In the rows, 100 means zero.
One hidden turn or mirror swaps the rows below in pairs. Which row is each named row swapped with?
The rows were stretched afterwards, more along some directions than others.
fom: 68 81 101 98 82 93 88 113 105 96 118 103 95 102 107 100 94 96 108 105 113 103 120 99 107 116 111
Mub: 121 105 110 118 85 116 99 95 105 83 94 84 99 88 101 108 79 101 78 114 99 107 98 109 92 131 95
Dal: 77 75 107 96 88 106 95 103 109 91 100 97 95 96 100 93 85 92 100 113 117 114 121 101 96 96 108
voz: 125 104 132 113 93 107 99 106 101 113 83 101 110 100 108 115 86 123 95 106 104 76 94 101 104 131 85
tib: 102 97 144 95 84 111 60 100 95 108 103 95 101 92 112 77 109 115 101 108 94 76 100 109 72 108 85
kosi: 100 101 119 101 98 109 75 101 103 80 107 79 98 96 106 124 108 102 105 133 91 74 90 93 98 114 81
lamip: 117 107 113 107 79 113 92 104 112 73 98 85 105 90 104 125 78 104 79 120 96 98 99 95 96 131 77
Nule: 119 105 123 102 81 115 90 114 115 77 95 86 112 94 108 126 81 110 84 130 101 92 100 96 98 127 78
moluk: 98 101 122 107 94 103 113 93 98 89 94 100 95 82 101 106 97 104 99 91 97 106 104 99 91 127 98
Zup: 90 102 117 101 92 94 116 93 106 76 96 106 98 89 99 123 92 107 103 95 98 106 101 88 108 123 93
Keved: 103 94 146 95 91 131 69 112 104 78 102 109 101 92 98 85 99 100 119 130 85 65 92 97 90 95 90
reve: 107 106 143 91 92 109 89 113 100 98 98 88 107 95 114 120 101 122 98 117 95 76 100 84 94 119 71
Gavut: 115 100 139 92 84 114 81 124 99 102 93 97 108 107 110 97 105 111 108 123 113 66 99 102 103 121 78
Gel: 106 104 132 119 93 90 62 87 85 94 113 117 108 87 108 106 97 117 103 90 61 54 82 100 91 128 92
vuz: 108 94 145 91 85 133 74 122 104 75 98 102 99 100 104 80 102 100 118 131 98 69 92 98 95 106 89
Femoz: 112 81 127 126 121 107 88 90 87 113 86 104 96 91 102 108 100 107 99 102 91 65 91 96 99 124 113
zipig: 130 101 126 112 105 103 77 79 94 101 65 93 108 88 105 102 91 109 82 107 81 76 82 94 81 114 86
lamoz: 109 104 122 121 107 112 94 88 96 98 102 84 90 75 106 117 105 98 92 119 71 78 96 100 99 129 88
Rabo: 111 102 122 114 87 108 111 90 99 88 90 97 90 87 100 95 92 108 99 95 99 105 96 103 94 134 98
Pipan: 87 100 119 101 87 86 104 99 101 74 97 111 109 93 104 131 90 109 108 99 96 94 99 87 108 127 92
Befub: 124 91 128 98 99 114 73 96 92 106 77 91 123 105 99 91 86 96 108 121 96 73 86 100 86 91 95
Tep: 84 85 121 96 75 96 56 93 96 87 107 96 103 96 99 91 94 92 108 110 83 70 98 104 107 101 88
Mig: 73 76 106 97 89 108 95 104 109 95 101 101 96 93 100 93 89 90 104 112 115 108 123 104 97 96 111
Birig: 92 97 116 113 83 72 70 103 89 103 119 108 102 97 119 110 95 117 96 85 91 79 102 107 101 144 107
Livez: 127 104 129 113 91 92 79 98 95 98 73 87 105 94 110 104 97 111 82 107 83 75 77 88 86 127 81
raket: 101 79 129 109 97 97 85 120 100 98 101 108 97 92 102 119 109 97 116 117 95 65 107 94 110 116 90
Zud: 99 100 147 96 76 109 54 100 93 107 104 91 104 89 106 77 108 112 104 106 91 74 100 114 75 108 84
Gubo: 112 100 120 115 89 111 104 90 99 96 93 94 90 87 96 90 93 105 91 99 96 104 98 112 89 130 98
biba: 105 83 129 101 94 99 85 125 101 91 98 99 96 96 108 121 107 98 104 121 96 68 104 92 104 112 84
mav: 103 96 139 115 84 99 79 119 81 105 112 111 122 92 96 93 107 117 98 104 87 62 94 96 87 132 112
sobom: 111 91 139 118 95 101 78 113 80 106 102 116 129 93 94 102 109 115 101 94 90 53 89 96 78 127 113
nabuz: 87 102 117 100 77 111 101 112 97 80 101 74 123 89 90 108 101 91 93 121 94 99 99 100 92 105 95
nage: 98 96 139 105 78 107 51 96 90 104 106 91 101 93 106 79 101 104 101 103 82 69 89 111 85 106 85
luvu: 114 98 150 104 97 127 68 104 97 79 98 117 108 89 102 89 98 108 106 112 68 56 81 96 84 106 95
tenob: 101 84 105 108 98 100 90 102 108 78 83 98 96 101 99 107 75 92 91 135 99 88 92 71 118 112 102
Zogo: 101 90 109 94 100 97 83 101 111 78 81 101 102 102 104 121 80 99 99 136 109 89 100 76 112 107 91
muben: 100 93 138 105 77 109 51 99 93 109 103 95 104 92 104 75 106 105 105 99 83 71 94 115 76 104 90
misan: 113 103 126 122 109 108 96 81 93 100 95 86 86 77 106 116 94 105 83 120 76 79 93 94 102 129 91
gab: 74 82 101 103 80 85 85 116 100 95 125 107 92 104 110 103 92 99 102 97 107 96 115 98 107 125 110
toz: 107 85 132 106 96 99 96 113 104 101 91 113 118 88 93 125 99 105 111 116 99 74 110 97 103 118 95
Robop: 115 105 143 115 94 103 64 87 92 93 100 118 111 87 103 106 95 120 101 97 65 59 80 100 82 121 94
suvoz: 114 116 128 108 99 116 99 88 102 91 95 79 114 71 101 126 100 103 87 125 75 87 99 103 88 128 81
zotu: 91 93 138 109 72 100 49 101 90 106 111 94 102 91 105 83 102 104 106 103 85 62 94 113 90 109 86
luzo: 104 95 125 100 98 111 67 103 102 82 104 86 92 96 102 118 110 100 109 131 88 64 90 91 96 110 81
fede: 95 112 119 98 92 114 85 94 94 79 106 75 118 92 90 120 102 95 98 133 93 81 90 94 91 106 89
kebe: 110 108 109 98 93 90 83 80 89 90 103 88 107 94 106 110 87 104 90 112 101 95 98 79 94 141 92
vadi: 110 107 114 99 97 90 88 77 85 101 98 102 124 94 97 106 91 106 97 112 97 83 101 88 99 134 97
Zuzub: 100 98 143 94 79 111 56 101 97 105 102 95 103 87 108 80 111 109 104 107 93 75 102 112 70 104 84
Nilap: 114 89 137 116 102 104 75 111 75 108 100 113 127 97 95 99 108 108 99 97 91 50 90 97 79 122 115
negiz: 72 84 101 110 77 83 83 116 96 97 127 102 94 96 112 104 94 98 98 94 103 91 116 104 104 131 109
Sezof: 91 106 120 102 91 119 94 97 97 77 101 77 123 87 89 117 101 93 96 129 92 85 91 94 90 104 94
bes: 106 95 142 118 84 106 76 121 81 103 108 107 126 88 96 95 107 110 94 102 84 60 92 97 77 127 112
Bero: 113 101 144 113 92 110 68 85 90 82 96 117 111 84 99 98 93 113 102 102 61 57 79 95 85 120 92
feno: 103 85 106 96 100 95 88 99 107 78 77 99 100 101 106 115 84 94 93 136 103 89 97 75 113 106 90
bof: 83 105 115 101 78 109 105 109 98 85 105 77 118 89 88 114 102 92 97 123 95 95 100 95 96 105 95
Seviz: 73 80 103 98 84 101 94 111 107 94 112 100 95 98 101 97 88 96 103 109 113 108 124 107 100 106 114
Taver: 113 91 113 125 98 106 112 85 105 95 91 98 97 84 94 123 68 114 82 101 87 107 101 92 94 117 103
Sop: 113 73 130 127 117 103 82 93 83 113 87 112 103 93 98 99 102 107 101 96 90 57 90 95 97 124 114
Kubod: 125 103 125 115 92 103 111 94 103 110 80 95 108 93 103 117 84 122 85 101 100 89 98 101 103 136 85
gikep: 102 93 146 87 85 126 69 131 106 82 102 100 103 104 106 87 102 101 115 136 110 73 98 102 97 109 86
latir: 79 89 113 103 89 83 84 98 96 76 107 111 108 92 103 123 89 97 109 98 91 83 101 89 113 118 92
gisen: 129 99 127 111 102 96 76 84 93 96 66 94 106 90 111 104 92 109 79 113 83 77 80 89 86 119 84
sezi: 121 105 126 90 87 108 71 102 95 86 85 86 142 99 100 109 92 93 100 126 96 83 93 106 79 100 86
parab: 80 93 115 94 91 94 98 97 104 75 98 107 108 93 99 125 92 97 106 104 95 92 104 86 109 114 92

Robop swaps with -> parab
kosi swaps with -> Sop
Taver swaps with -> reve

